[[140 149 145 115 144 109 115 120 112 147 144]
 [130 147 143 116 144 129 109 108 114 144 143]
 [143 140 146 148 144 109 117 123 145 116 112]
 [111 110 110 135 109 135 141 135 140 132 136]
 [150 142 143 119 145 117 145 151 115 114 112]
 [138 125 126 113 121 119 147 151 113 142 140]
 [119 117 117 140 111 110 136 144 140 147 144]]
|
[[144 147 140 144 136 110 111 140 117 117 119]
 [140 142 113 151 147 119 121 113 126 125 138]
 [112 114 115 151 145 117 145 119 143 142 150]
 [136 132 140 135 141 135 109 135 110 110 111]
 [112 116 145 123 117 109 144 148 146 140 143]
 [143 144 114 108 109 129 144 116 143 147 130]
 [144 147 112 120 115 109 144 115 145 149 140]]

[[116 131]
 [140 125]
 [140 125]
 [152 122]]
|
[[122 152]
 [125 140]
 [125 140]
 [131 116]]

[[143 124 125 116 115 143 134 133 141]
 [124 144 140 112 110 122 116 117 122]
 [123 122 139 118 115 125 140 142 124]
 [130 133 117 122 124 129 136 135 128]
 [104 134 130 130 131 106 139 139 106]
 [126 112 148 138 134 129 122 125 131]]
|
[[131 125 122 129 134 138 148 112 126]
 [106 139 139 106 131 130 130 134 104]
 [128 135 136 129 124 122 117 133 130]
 [124 142 140 125 115 118 139 122 123]
 [122 117 116 122 110 112 140 144 124]
 [141 133 134 143 115 116 125 124 143]]

[[144 131 141 138 118 138 130 109 108 118 143 142 115]
 [121 138 136 141 149 138 108 120 123 145 121 118 144]
 [127 105 106 105 139 108 135 138 136 140 128 130 140]]
|
[[140 130 128 140 136 138 135 108 139 105 106 105 127]
 [144 118 121 145 123 120 108 138 149 141 136 138 121]
 [115 142 143 118 108 109 130 138 118 138 141 131 144]]

[[124  98]
 [139 151]
 [131 119]
 [115 130]
 [139 123]
 [131 111]]
|
[[111 131]
 [123 139]
 [130 115]
 [119 131]
 [151 139]
 [ 98 124]]

[[121 125 127 152 113 132 136 129 131 127]
 [128 128 128 128 128 128 128 128 128 128]]
|
[[128 128 128 128 128 128 128 128 128 128]
 [127 131 129 136 132 113 152 127 125 121]]
---
[[148 123 132 118 127 114]
 [119 147 114 127 141 133]
 [139 115 151 131 117 133]
 [119 131 135 144 136 135]]
|
[[114 133 133 135]
 [127 141 117 136]
 [118 127 131 144]
 [132 114 151 135]
 [123 147 115 131]
 [148 119 139 119]]

[[134 113 133]
 [138 134 151]
 [140 153 132]
 [127 116 129]
 [131 113 138]
 [105 120 121]]
|
[[133 151 132 129 138 121]
 [113 134 153 116 113 120]
 [134 138 140 127 131 105]]

[[123 115 120 115 153 158 117]
 [122 140 118 101 132 136 141]]
|
[[117 141]
 [158 136]
 [153 132]
 [115 101]
 [120 118]
 [115 140]
 [123 122]]

[[134 130]
 [130 130]
 [126 128]
 [142 140]
 [151 145]
 [133 127]
 [116 119]
 [114 117]]
|
[[130 130 128 140 145 127 119 117]
 [134 130 126 142 151 133 116 114]]

[[136 150]
 [107 117]
 [136 127]
 [117 117]
 [111 111]
 [104 125]
 [126  99]
 [136 133]
 [130 121]]
|
[[150 117 127 117 111 125  99 133 121]
 [136 107 136 117 111 104 126 136 130]]

[[120 132 135 131 114 124 132]
 [123 139 131 113 133 108 104]]
|
[[132 104]
 [124 108]
 [114 133]
 [131 113]
 [135 131]
 [132 139]
 [120 123]]
---
[[128 127 130 129 125]
 [137 130 136 133 130]
 [140 131 133 128 124]
 [121 134 133 127 127]
 [126 128 137 126 126]
 [136 130 109 127 131]
 [143 127 122 125 133]
 [124 121 127 133 130]
 [102 131 133 128 127]
 [125 127 131 126 125]
 [150 135 132 128 129]
 [124 132 131 127 116]]
|
[[128 130 125]
 [137 136 130]
 [140 133 124]
 [121 133 127]
 [126 137 126]
 [136 109 131]
 [143 122 133]
 [124 127 130]
 [102 133 127]
 [125 131 125]
 [150 132 129]
 [124 131 116]]

[[110 122 114 142]
 [138 129 120 132]
 [130 132 134 158]]
|
[[110 114]
 [138 120]
 [130 134]]

[[130 116 142 121 131 123 102 155 128 124 123 135 119 127]
 [130 128 118 126 125 127 111 116 129 127 127 126 128 127]]
|
[[130 142 131 102 128 123 119]
 [130 118 125 111 129 127 128]]

[[124 126 134 119 128 127 121 125 129 131 126 130 131 128]
 [123 137 144 120 134 112 120 151 157 127 126 147 126 110]]
|
[[124 134 128 121 129 126 131]
 [123 144 134 120 157 126 126]]

[[145 115 112 148 105 142]
 [110 133 132 115 137 109]
 [144 111 112 145 109 145]
 [112 132 133 118 136 112]
 [113 131 127 113 135 118]
 [144 112 112 145 109 144]
 [146 120 115 144 110 145]
 [117 131 132 118 137 120]
 [109 132 124 110 136 117]
 [112 131 134 116 136 111]
 [145 114 113 145 109 144]
 [145 114 113 145 109 145]]
|
[[145 112 105]
 [110 132 137]
 [144 112 109]
 [112 133 136]
 [113 127 135]
 [144 112 109]
 [146 115 110]
 [117 132 137]
 [109 124 136]
 [112 134 136]
 [145 113 109]
 [145 113 109]]

[[146 128]
 [111 150]
 [141 148]
 [127 129]
 [122 146]
 [144 133]
 [135 145]
 [142 103]
 [123 137]
 [152 129]
 [132 136]
 [151 130]]
|
[[146]
 [111]
 [141]
 [127]
 [122]
 [144]
 [135]
 [142]
 [123]
 [152]
 [132]
 [151]]

[[121 143 143]
 [131 126 126]
 [124 137 137]
 [137 111 110]
 [131 126 126]
 [126 128 127]
 [130 124 123]
 [140 105 104]
 [123 137 138]
 [131 126 126]
 [131 126 126]]
|
[[121 143]
 [131 126]
 [124 137]
 [137 110]
 [131 126]
 [126 127]
 [130 123]
 [140 104]
 [123 138]
 [131 126]
 [131 126]]

[[147 133 122 138]
 [112 128 134 121]
 [138 128 138 132]
 [134 146 138 121]
 [112 125 134 110]
 [140 135 141 146]
 [106 126 123 136]
 [130 108 125 135]]
|
[[147 122]
 [112 134]
 [138 138]
 [134 138]
 [112 134]
 [140 141]
 [106 123]
 [130 125]]
